Each path below is one point turned by a fixed rotation once a step. After each direction that follows a path, write how fast that rotation turns it, in degrees per step (0 if it stays still).
Each turn is a multiple of 5 degrees from 10 to 175, or 0.
Each row of a path follows its step; steps can be skipped.
Rotation 1:
step 0: [ 17   0   3   5  -3  -6   2   8  -5  -4 -13  -9  -3  -1   2   0   6   0
  -6   5   1   4  15   4  -3  15   1  -3  -5   3  -1   6   7   0  -8  -8
   7   6   0   5   0   6  -8   4  -2  11 -14 -17  -4  11]
step 2: [ 10   5  -4   4  -5  -1  -3 -12   9  -6   0  -2   0   0   4  -4  -7  -1
   4   1   9   6   7  -8   7  11 -14   2  -5  -6   7  -5  -4  -1  -2  -2
 -17 -13  -3  11   0 -13 -12   2 -12 -10  -9  -6  -6   0]
step 3: [  0 -16   6   3  10  -1   1   1  -3   3   8 -13  -6   0   2   8  -7  -2
   1  -3  -8   4  10   4   3   2  14   7   1 -13  -9  17  -8  13  -1   9
   3  -3  10   4   8  -3  -2   8  -5   1   1  -2  -8  -9]
step 4: [  5   0   7   6  -5   2   0   6  -2   7  -9   0   6   4 -11   7   5  19
  -2   5  -4   0 -11  -1   4   4   1  -3   0   0   4   0  -4  -8 -17  -8
  -3   0   2   1  -9 -11 -10  17  -2  11   1 -12 -10   4]
step 6: [ 10  -3  -6   6  -5  14   1   1   8  -5  -4  -7  -4   8   0  13   0   2
   2  -1  15  10  -2  11  11   0   1   4   0  -5   5   4  -3   4  -3 -17
  -1   4 -10   2  13   2  -9  -1 -11  -9 -10  -7   6  -1]
step 7: [ 20  -7  13   0  14   0   1  -4  -1   3  -1   3  -5   2  -7  -7   1  -6
  -2   8  -1   3   2   2  -3  16   1  12   9 -16  -1  -2   4   0   9   6
  -7 -10   4   1  -1  -2   0  11   6  -3  -7  -7  -5 -11]
step 8: [  2   6   0   4  -3  -2   0   2   3   1  12 -14 -12  -7   3   0  -2   2
  -8  11   2   6   1  -4   5   2   2   2  -5  10 -18   7  -8  -5 -16  -6
   5  -5   2  12   6 -13  -8   8   1   3  -4 -10  -9   5]
step 11: [  2  -8  -4  -2   5   2   5 -10  -2   5   4   2 -14   5   4  -1  -1   2
   9  -1   6   4  -3   2   9  12  17   5  -3 -18  14  15  -2  -4  -1  -6
  -2 -10   3  -1 -12  -2 -10  -1  -3  -4  -4  -7 -11  -1]
step 14: [  9  -4  -9  -1  -9  12   3  16  -2 -11   7  -3   0  -4  11   5  -3  -6
   3   1  10  18  -4  -4   2   4  -3   1   3   0  -6  -1   2 -13   5   0
   0  -3  -3   3   3  -9  -5  14  -1  -2 -12  -1   1 -18]
Directions:
[-1  3  0  1  3 -1  0 -2 -3  2 -1  1 -3  1 -1 -1  2 -1  3 -2 -3  2  3  2
 -1  0 -2  2  0 -1  3  0  4  0  1 -2  3 -3  6  2 -2  2 -2  0 -2  1  0  2
  1 -1] -> 170
[ 0  1 -2 -1  0 -1  1  1 -3  1  2  0 -3 -1 -1 -2  2  2 -1  0 -1 -3  1  1
 -2  0  2  2  2 -1 -2  1  1  4 -3 -2 -1  0 -1  0 -3  2  4  4  2  0  0 -3
 -5  3] -> 90
[ 0  1  1 -3 -1 -3 -2 -1 -5 -2  1  3  4  1 -1 -1 -2  1 -1  1 -4  2  1  4
  2  0 -2  1  2 -1  0 -4  1  0  2 -3 -2  0 -3 -1  0 -4 -1  1  1  0  1 -2
 -1 -1] -> 140
Rotation 2:
step 0: [  5  -2 -10  -4  -5  -6   2   5   5   8  -4   7   4  -7  -1  -3  -4   6
   4   6 -18   2  -3   8  -6   7   5  13  -5  -1   5   0  -2   3  -6  -8
  -5  -9   6   1  -2  -3  12  10  14   6  14  -7   9  -9]
step 1: [  7  -3   8  -2 -16  -6   1   1  -1   9  -5   3   3  -7  -8  -1  -6   4
   7   8  -6  -8  -3  12   9 -10   3   7   2 -12  -4   5  -2   4  -8   1
   2   0  -4   6 -12  -4   7  18   4   7  11  -7   5   5]
step 5: [-10   3  -9  -4  -6  11   3   9  -4   8  -2  -5   1   1   1   9  -6   6
 -21   1  -6  -1  -9  -1  -1  12  -1  -4   3  -3  -7   6  -5  -4  -2  -2
 -10  10   0   6   4  -3   8   6  13  12 -11   5  -2  -4]
step 7: [ 11 -10  -2   3  -5 -12  10  10   2   7   5   2   0   4  12   0 -11  -7
  -6  -9   7  -7   8   1  -4  10   0  11  10 -11   2   6  -4   5 -17  -8
   7   2   8   2  -2   4   2  11   0   1  -3  -7   2  -4]
step 8: [  9   4  10  -8   7  -4  13  18   2  -4   2   2 -10   8   5  -8  -3  -2
   1   2   8  -5   6   6   5   4   5  -3  14  -6  -3  -2  -3  13  -7  -8
   3   2   1   5  -4   3  -4  11   4  -3  -2 -13   4  16]
step 9: [  4   2   8  -7  11   2   4  10   7   8   2  -8  -1   3  -8   2  12   1
   5  -4  -3  -8   3  -6   3  13   2   1  11   3   4  -3   6   4 -10   7
  -6  -3  -1  -2  -4   5 -10   4  11  -1  -6 -10  -9  21]
step 12: [ -3  -5   0   8  -1   2  -3   5  -1   7  -9  -7   8   0   1  -6 -19  -1
  -5   9  -6  -7   4   0   2  -6   4  10  12   7   2  -3 -10   1   4  -5
  -9   2  -3   8 -10  18  -5   7  -5  10  -7  10  -3  -6]
step 14: [  2 -10  -4 -10   3  -5 -13  13  -8  -3   8   9   1   8  -5   9  -4 -10
  13  -1   3  -9   4  -2  -5   5   7   0   9   4   4   2  -1   8   3  -3
  -3 -12  14  13 -10  -5   1   2  -2   1 -10   1   2   1]
step 16: [  7   6  -7  -7  -2  -7   1  -5   5   9   0   0  -7   5   1   4   4   3
  -4  -9  -3  -3  -6  -5   2  -7  -3  -5   8  23   7   7  -4  -5   0  -3
 -10  -3 -11   7 -11 -14   1   2  10   7  -3  -9 -10   1]
Directions:
[ 0  0  1 -1 -2  0 -3 -2 -1 -2 -2  1  1  2 -1  1 -2  2  2 -3  0  2  2 -2
 -2 -1  0  2 -1  5  2  2  0  5  4 -2 -2 -3 -1 -4 -1  3  0  2 -2  3  0  1
  0  3] -> 20
[-2 -6  2  3  4  2 -1 -1 -3 -1  1 -3  2  3 -2  1 -1 -1  0  0 -1  3 -3  1
  2 -1  1 -2  0  0  0 -1  2 -3  2 -1 -2  5  1 -2 -1  2  1  2  0  2  1  2
  1  0] -> 45
[ 5  2  3  2 -1  3 -3 -1  0  3 -1 -2 -1  2  0 -1 -2  3  2 -1  2 -1 -1  3
 -1  3 -1  1  1  2 -2 -2 -2  1 -2  0  2  2  0 -1 -1 -1  2  2 -3  1  1  0
  1 -6] -> 65
[ 0  2  1  3  1  0  0 -1  0 -3  2 -2 -3 -2  2  3  2  0  0 -1  1 -3 -3  1
 -3 -3  1  1  1  2  0 -1 -2  3  0  3 -3  3 -1 -3  0 -3 -4 -1  3  1  1 -1
 -3  1] -> 55
[ 1  0  0 -2  0  2 -1  1  0 -1  0 -4  2 -2 -2 -2  0 -3  4  2 -5  0  0  1
 -4  0 -3 -2  4 -3  2 -2 -1  1  2  1 -2 -2  2 -1 -2  1  3 -2 -1 -2  0 -2
 -3  0] -> 130
Rotation 3:
step 0: [ -3  -9 -16  -8  -8   5  -5   9  -1   1  15   0   8   8  -5  -6  -6  -6
   6  -9  -9  -5  -2   6   1  -6   0  -4  -2   5 -10  -1   8   6  13   7
   2   9  -1  -5   1   0 -11   0  -2  -3  -5  -2   5  -7]
step 2: [-10  -2  -1 -16   3 -10   5   1  -9 -11  16  -3   1   7   5  -6  -3   8
   0 -11  -2  -4   5  12   2  -2  -6  -4   5   2 -10  13  -2  -3   2   7
  -8  -7   1  -2  -2   0   7  -6 -10   3  -3  -6  -5  -5]
step 4: [ -9  15   1  -6 -10  -6 -10  10   3  -9  15  -1   3   5 -12  -3  -1  -1
  -1  -4 -11   8   0   0  -3  14 -10   9   8   3   2   4  -4  -1   1  10
  -2   1   3  -4   6  -7  -5  -7   5  -1  -1  -5  -4   2]
step 6: [ -7 -12   5  -9 -14   1   1   1  10  -4  11  -7  11   6  -3 -12  -7   1
   5  -2  -9   6   1  -8  -6 -10  -6  -2   7   8  -9   7   3  -4  -6   1
   1   7   3   0  -4  -6  -9   7   0  -5  -8   0   7  -6]
step 7: [-14  -1  -5  15  -2   0  -4  -1   0  -2  13  -6  -3  10   5  -4  -3   2
   0 -12  -3   6   9 -14   2   3  -1   7  -3   2 -18  -3  -2   0   4  -8
  -8   1  -2   0   2  -2   1  -1   7  -9  -4  -5   7 -12]
step 11: [  0   6   1  -8 -11 -10  -5  -2  -3  -5   7  -8   5 -11  -3   4  12  -5
  -2 -12  -3  -9  12  -7   3 -10  -1  -1   0   3  -8   3   2  -2   7  -5
  -6  -3   2  -8  10 -12  -2  -5   2   2  -7  -6 -10 -10]
step 13: [-10  -4 -10   2 -14   2  -7   5  -5   0  11   3  -8   5  -5  -7  -7 -12
   2 -16  -2  -4   9   3  -1   1 -13   4  -8  -5  -8 -10   7   6   1  -2
   0   3   3   0   2  -9  -6  -5  -3  -3  -4  -1   1 -12]
step 15: [ -3   0  -7  -5   0  -4  11  15  -5   2   9 -16   1   1   6  -6  -7  11
  -3  -7  -4   1   5   3   1   4  -4   2  -4   5 -15   4   0  -4  -5   2
  -2  -1   7  -3  -3  -7  10  -7  -7  -8  -6  -9   4 -14]
step 16: [  0  -7  -7 -11  -8   6   4   1   7   1  18  -4  -1   0  -9  -9  -3   3
  14  -5  -9  -4   7  -6   6   2   2   3   5   5 -12   5  -5  10   1   3
  -6   4   9   1  -1  10   4  -6   7  -1   4 -16   1   4]
Directions:
[ 0 -1 -2 -3  1 -1  0 -1 -1 -4  2  1  4  3 -3  0  2 -2  2  2 -1  2 -2  2
  0  1 -1  0  3  1  0  2 -1  0 -1  1  0  0  0  0  0  4 -2  3 -4 -4  2  1
 -2  3] -> 175
[ 4  1 -3 -2  1 -1 -1  3  2  2 -3  1 -3 -2 -2 -4  0 -1  0 -1  3  1 -5  0
 -3  2 -1  3  1  2  1  1 -1 -1  0  0 -3  2 -2 -4  0  1  1 -1  0 -1 -3  0
 -1 -2] -> 70
[ 3  0  4  0  0 -4  2 -1  0 -2 -2  4  1 -1  0  1  3  3 -5 -3  0  1  3  0
  2  1  1  2  0  1 -2  3  2 -1  2  0 -1 -3 -3  0  2  1 -1 -3 -1  0  0  2
 -1  1] -> 115
[ 4 -1 -2 -3 -1  1  2  1 -3  3  1 -1 -3 -1 -2  5  2  0  0 -2 -2 -1  2  3
  0  1 -1 -2 -1 -3  2 -2  4  3  0  1  1 -1  1 -3  1  3  0  0 -3 -1  0 -2
  1 -3] -> 25
[ 0 -1 -5  2  3  3  2 -1  1  1 -1  1 -2 -1  1  2  3 -2  0  1 -3 -4  3 -2
 -2  1 -1  4 -1  1 -2 -2 -1 -2  0 -4 -3 -2  1  3  2  0  0  1  0 -3  0  0
 -4  1] -> 170
